(in the rows, 128 means zero)
One turn sends every row of this set to another row. A few are shown first. Where does it send the rows asked after them?
Gezis: [122 106 135 132 110  96 125 134 109 107 122 137  59 124 150 159 119]
zunem: [175 108  94 154 108 123 138 111 146  98 131 138 104 106 102 132 135]
rete: [131 123 149 148 114  81 104 106 132 117 120 144  97 133  89 122 129]
rila: [115 108 111 142 116 148 127 118  71 121 104 133 104 124 122 147 115]
sutel: [177 149 121 154 121  90 136 146 108 129 145 149  91  99 123 124 139]
Zogob: [126 100 120 161 133 147 122 124 100 120 117 141 115 122 169 173 120]
Dilos: [131 130 126 144 129 156 131  95  97 121 138 144  83 146 137 116 115]
Pape: [136 125 155 177 131 113 134  90 105 115 127 152  87 144 152 135  99]
Logik: [167 144 111 148 121  53 121 119 116 113 119 113 124 102 127 157 115]
fubi: [155 146 133 122 102 131 114 120 115 146 149 104 118 131 136 106 131]
bati: [178 137 116 145 104 114 131 146  80 113 112 141 124  86 125 150 134]
mogi: [143 125 152 118 103  97 148 122 127 101 143 158  97 153 136 117 137]
tema: [124  98 108 134 120 110 148 152 125 102 115 156 126 125 130 160 156]
Sofe: [182 157 105 156 142  86 124 102 142 113 144 125 126 115 150 145 123]
Tirom: [134 139 103 157 130 116 124  79 145  81 126 141 123 123 162 116 109]
natef: [128 130 148 157 123 122 148 115  95 120 113 154 160 152 139 131 129]
bogi: [178 179 126 154 124 131 136 124  95 114 126 146 117 112 146 126 138]
fego: [127 102 110 121  99 112 101 110 109 107 123 116 147 102 161 134 103]
val: [129 126 129 152  81  72 154 113 146 120 137 116 113 108 140 158 105]
rom: [129 151 126 169 106 105 157  97 154 126 145 121 130 124 162 149 111]
pomuv: [102 127 105 150 124  58 117 120 129 116 123 124 105 111 136 117 112]
nebus: [126 137 117 144  84 114 149 112 137 109 121 109 139 108 163 176 115]
Vuz: [123 160 108 164 115 108 136 121  97 115  81 113 126 119 104 136 134]
bez: [125  99 107 147 125 118 136 120 105 119 132 148  62 125 107 131 120]
Fegal: [125 117 126 111 103 129  89 127 121 105 104 126 122 119 118 158 147]
ginar: [172 159 112 125 118  98 111 115 112 109 122 104 143 110 160 161 121]
dival: [136 135 129 162 141 146 102  93 142 120 125 149 137 140 124 131 142]

Zogob moves to Pape
fego moves to Tirom
bogi moves to sutel
Now these:
Dilos moves to bez
ginar moves to Sofe
Vuz moves to fubi
mogi moves to tema
nebus moves to rom
rete moves to Fegal

One turn sends every row of this set to another row. A few are shown first. Where does it send the rows asked after them?
Z: [137 144 125 115 127 133 140 152 115 129 161 151 123 120 124 103 160 130
 170  96 100 147 122 148 150  90]
W: [142 135 135 115 134 109 119  99 148 134 159 135 139  97 115 112 130  95
 129 143 140 133 121 150  87 119]
Q: [148 144 117 120 127 138 135 150 111 128 166 142 110 126 133 106 159 135
 160  92  85 155 121 146 146  96]
J: [100  98  88 134 155 141 105 123 110 150 161 101 145 105 104 140 122 145
 121 100 121 127 138 132 139 101]
K: [145 143 129 121 127 140 134 152 110 130 158 154 124 122 122 101 165 134
 165 102  89 143 126 143 137  81]
N: [147 125 134 117 125 104 111  93 141 119 147 139 137 104 115 106 139  91
 129 143 136 148 121 146  89 122]
A: [ 98 101  82 133 146 135 113 126 115 153 164  97 148  96 111 138 120 136
 119  96 127 133 140 142 140 112]
M: [103  81 117 143 148 148 129 141 162 122 130 113 126 137 168 161 146 124
 131 112  94 135 119  87 137 117]
S: [125  79 128 117 118 146 114 139 157 128 114 135 110  98 131 152 160  84
  90 146 109 149 124 105 122 140]
U: [136  71 130 121 123 139 116 132 160 119 122 137 118 104 128 162 164  85
  94 153 116 148 115 118 117 136]
L: [149 127 117 128 126 168 157 153 143 106 130 136 102 118 158 133 195 132
 113 127  93 138 124 113 107 125]
F: [102  74 110 145 152 157 133 142 158 124 130 108 124 132 159 163 151 132
 136 111 111 141 125  88 128 108]
X: [131 127 118 125 124 172 154 142 148 100 122 126 109 119 156 127 192 129
 111 125  88 141 115 112 101 127]
C: [147 123 140 119 138 113 105  97 143 129 155 142 143  95 111 110 132  97
 121 144 135 123 124 147  85 116]
T: [105 100  79 127 146 138 102 124 117 155 158  98 145 105 114 138 112 143
 126  99 134 137 137 120 133 119]

C moves to K
L moves to F
N moves to Q
Now these:
S moves to X
Z moves to A

One turn sends every row of this set to another row. A few are shown first. Where does it send the rows asked after them?
Viso: [138 127 142 128 170  89 112 121 127 137 144 110 135 155 111 128]
momav: [145 136 137 121 144 135 130 113 144 142 170  82 125  95 119 136]
pofed: [114 129 143 102 168 122 159 128 117 143 149 167 133 121 130 109]
tif: [150 112 144 119 143 135 151 162 108 106  99 137 110 140 116 126]
lif: [131 144 165 100 116 144 138 114 139 142 133  93 129  99 123 113]
vidu: [124 122 113 112 172 149 116 104 110 110 155 127  83 103 133 103]
Dokot: [ 96 134 100 139 117 156 121 136 133 123 156 134 143 136  98 124]
Miga: [111 152 114 145 121 152 143 135 128 105 150 137 143 153 113  98]
zupal: [133 141  92 139 140 141 165 110 100 122 109 104 102 115 139 132]
fek: [108 119 126  84 135 134 111  99  98 139 138 148 118 114 136 115]
tefuf: [129  99 137 130 159 139 134 166 115 114  98 128 101 135 109 133]
vid: [124  99 138 132 162 140 126 164 134 127 104 120  97 118  95 133]
fuz: [121 140 118 138 114 151 131 130 168 103 143 142 119 146 117  95]
Kot: [135 133 103 128 130 149 175 115 119 119 110 109  98 110 154 134]
vum: [133 142 154 105 127 137 136 104 150 144 155  86 129 100 132 126]
fal: [136 121 137 132 150 101  97 128 101 137 135 102 142 148 115 125]
punu: [147 140 134 128 166  81 130 111 137 139 135 120 126 152 113 123]
gesuf: [107 113 131 140 182 133 136 134 140 140 142 142 101 110 151  88]
taf: [119 136  92 135 125 145 126 116 161 109 161 141 116 139  99 126]
Fut: [143 124 110 133 125 135 173 122 150 135 114 117  99 106 156 134]

tif moves to fal
tefuf moves to Viso
Now these:
vidu moves to gesuf
vid moves to punu
fuz moves to Miga

One turn sends every row of this set to another row. A few are shown first. Where does it send the rows asked after them?
Kezi: [ 61 109 146 102 140 131 126 137 143 113 131 149 108 153]
fupa: [107 121 156 121 140 128 143 130 183 151 147 161 103 128]
panov: [122 117 135  63 146 119 135 156 124 162 153 154 109 114]
situl: [120 129 136  70 130 119 167 174 130 161 119 146  97 149]
Nuze: [ 66 117 145  87 153 131 128 133 122 109 130 160 105 135]
taruz: [115 100 146 124 105 155 124 158 115 153 112 131 119 152]
saru: [ 87 114 136  85 118 129 132 157 158  87 109 145 115 129]
zuso: [115 112 145 108 130 111 104 137  99 156 109 139 112 168]
Giru: [ 66 109 146  98 139 153 139 145 134 108 131 153 109 130]
ner: [119 128 136  73 130 114 162 174 134 162 118 144  97 156]
Zibov: [ 76 129 135 124 119 137 145 136 136 109  97 123 133 131]
puv: [160 129 122 128 147 101 108 136 139 145 114 151 107 109]
Supe: [127 127 136 168 128 114 136 158 139 150 114 154 128 117]
demu: [136 140 147  77 144 113 147 175 143 124  84 151 106 152]
piti: [162 123 122 134 136 127 120 148 143 143 114 147 110  95]
fovel: [ 83 137 136 103 139 130 145 127 108 105  95 136 127 113]
Bota: [125 113 146  97 132 145 125 147  78 148 108 149 111 125]
Sos: [133 136 147  86 134 118 147 179 156 125  86 145 109 159]
Los: [148 130 138 118 158 105  90 131 121 122 119 141 105 115]
defos: [126 135 136 156 145  88 125 145 125 151 112 161 123 123]
zimad: [ 75 137 135 112 136 105 130 121 125 112  96 129 128 144]
goti: [ 90 120 135  71 132 121 130 150 141  84 108 154 111 118]
bilu: [156 121 122 144 130 113 111 145 159 148 116 140 111 119]
vadet: [110 131 156 104 161 108 135 118 161 150 143 173  97 121]
Razu: [ 85 119 135  79 129 107 122 146 154  88 109 148 112 140]
Nisi: [133 134 136 152 144 113 139 152 115 145 111 165 124  97]
Dud: [114 126 156 108 151 139 151 130 160 145 144 172  99  99]
balo: [141 117 139 145 131 119  94 145 158 127 123 122 113 135]
Koga: [113 110 135  80 134 103 122 154 150 170 155 141 112 149]
dor: [152 120 139 131 137 149 112 153 132 117 121 135 111  93]
lisob: [119 126 137  75 126 122 167 177 136 162 119 143  99 152]
fod: [117 130 142 135 124  74 124 135 115 121 148 141 106 142]
mopil: [128 131 142 124 127 110 145 146  92 111 147 151 105  98]
mepak: [117 105 135  85 119 142 142 170 151 165 156 140 116 123]
rit: [119 117 142 152  99 121 145 156 130 117 151 132 113 125]
lomet: [136 136 148  82 137 128 153 181 146 122  84 149 109 145]

Bota moves to zuso
Giru moves to Nuze
Koga moves to mepak
Now these:
Razu moves to saru
ner moves to lisob
Supe moves to Nisi
demu moves to Sos
bilu moves to piti
vadet moves to fupa
zimad moves to Zibov
Los moves to balo
mopil moves to fod

